In the rows, 128 means zero.
The rows of R fall into a few groups, which share some directions, and each row is roughly a mix of its group's hidden directions.
R:
[[154 155 137 111 119 128  72 136 142 140  90]
 [110 100 124 152 144 120 180 131 104 118 165]
 [ 94 113 163 123  95 136 153  97 145 162 123]
 [129 125 144  88 147 169 130 109  93 129  92]
 [145 141  98  79 131 106 117 153 152 104 101]
 [136 132 114 109 164 147 161 135  74 105 122]
 [136 108 143 117 143 171 141  95  79 142 117]
 [147 156 122 108 181 127 141 162 137 111 156]
 [121 172 114 130 130 126 121 132 174 110  81]
 [159 153 113 122 169 126 144 142  80 113 148]
 [133 100 132  84 132 179 137 137 123 126 164]
 [124  98 132  84  97 172 117 104 128 141 146]
 [113 121 119  83 111 181 136 114 159 119 132]
 [100 113 112  97 123 170 168 116 149 114 149]
 [102 106 129 122  97 124 119 125 183 154  98]
 [100 102 117 103 115 171 166 110 141 117 153]
 [ 98 145 146  89 111 140 101 125 171 128  99]
 [142 120 116 154 145 158  96 136 110  72 122]
 [155 161 134 108 123 118  73 134 142 142  95]
 [100 138 163 112 104 118 162 108 136 171 146]
 [116 106 106 119  95  80 118 128 146 171 123]
 [140 155 130 105 107 140  81 120 158 134  87]
 [ 96 106 113 107 116 164 170 106 144 117 153]
 [135 103 146 127  82 145  84 104 117 148 107]
 [156 151 140 155 142  82  92 144 111 139 110]
 [120 125 136 108 102  83 141 119 153 181 131]
 [101 141 148 108 114 119 172 114 117 174 149]
 [138  92 144 167 132 160 135  99  93 148 136]
 [130 152 105  76 128 107 117 152 158 106 105]
 [147 148  96  94 152 104 139 162 118  95 112]
 [132 152 103  74 138 113 126 155 143  99 103]
 [144  93 145 113 110 129 104 109  89 158 163]
 [110 110 158 169 101 142 113 100 146 160 147]
 [100 119 141 111  97 112 144 117 167 176 117]
 [117 153 135  66 127 132 110 132 148 121  90]
 [157 126 102 149 146 125  85 147 115  81 130]
 [111 145 143  83 107 129  98 121 171 137 102]
 [126 139 140 105 110  81 143 125 154 178 138]
 [115 170 112 151 140 109 140 138 163 107  87]
 [147 123 125  69 141 152 123 113 107 127  89]
 [141 142 102 109 130  94 114 168 161  98 106]
 [109 134 151 116 119 125 175 105  94 164 152]
 [104 126 149 168 109 132 137 102 128 159 174]
 [105 104 118 149 141 113 183 124 107 122 165]
 [150 126  97 146 147 134  86 151 122  81 121]
 [160 119 148 149 144  94 103 147  83 146 144]
 [102 103 144 136 111 170 125 115 168 122  91]
 [113 151 165 123 140 162 172 112 100 129 150]
 [103  89 122 113 111 157 164 103 120 128 165]
 [134 113 121 193 122 109 139 133 126 134 169]
 [147  97 145 112 130 167 116  93 103 148  97]
 [122 106 147 166 119 150 140  92 105 160 160]
 [117 136 163 120 122 130 174  99  95 155 153]
 [159 146 144 144 129  93  78 140 112 146 103]
 [152 147 140 159 134  79  93 138 109 143 106]
 [ 91 124 156 116  95 123 157 106 142 172 135]
 [116 157 104  83 126 107 125 156 163 101 118]
 [115 102 122 106 143 161 171 134 123 116 173]
 [147  91 150 128 116 122 105 121  81 155 158]
 [149  86 136 143 140 168 132 101  88 138 114]
 [118  98 120 136  99 118  92 128 179 131  98]
 [121 151 106 156 133  89 151 159 132 111 168]
 [128 122 137  71 117 155 107 100 140 143  95]
 [ 89 121 108 124 119 156 176 110 158 105 131]
 [169 134 115 146 155 123  99 138 100  83 139]
 [165 134 104 140 164 138 108 145 101  84 126]
 [105 105 138 119 101 131 133 117 179 159  94]
 [161 113 153 146 133 106  93 151  84 148 129]
 [ 96 141 141 164 102 108 117 136 174 135 155]
 [158 146 144 155 138  88  88 147 107 141 107]
 [162 139 121 142 163 143 120 135  86  84 140]
 [151 152 127 131 153 119 139 131  71 112 166]
 [134 144 109 107 122  96 106 163 172 104 104]
 [ 99 100 134 140  92 138 101 120 176 128 102]
 [147  99 126 178 134 133 147 112  92 143 159]
 [146 126 100 149 160 116 157 159  94  95 135]
 [119 113  96 131 122 138  92 153 173 114  93]
 [164 136 115 144 159 132 111 137  87  85 142]]
Here is one row of each group, with its name. Which group are the others in?
[150 151 142 130 152 124 149 120  73 117 165]
F
[154 126 105 106 164 133 148 146  86  98 105]
U
[111  99 134 137  73 134 111  91 120 147 106]
Z

[114  95 125 137 146 131 178 138 101 122 171]
Z
[ 93 121 141 111  98 122 146 119 169 172 115]
F
[135  95 150 176 127 153 131 100 100 152 139]
U
[106 117 119  95 107 184 142 117 160 114 121]
Z
[122  93 133 105 119 171 142 104 123 124 176]
Z
[133 121 139  79 140 166 121 109 108 128  85]
U
[114 101 126 148 103 138  83 128 170 106 104]
F
[ 90 127 103 120 127 145 182 111 156 109 139]
Z
[144 136 113 146 164 117 157 157  82  99 130]
U
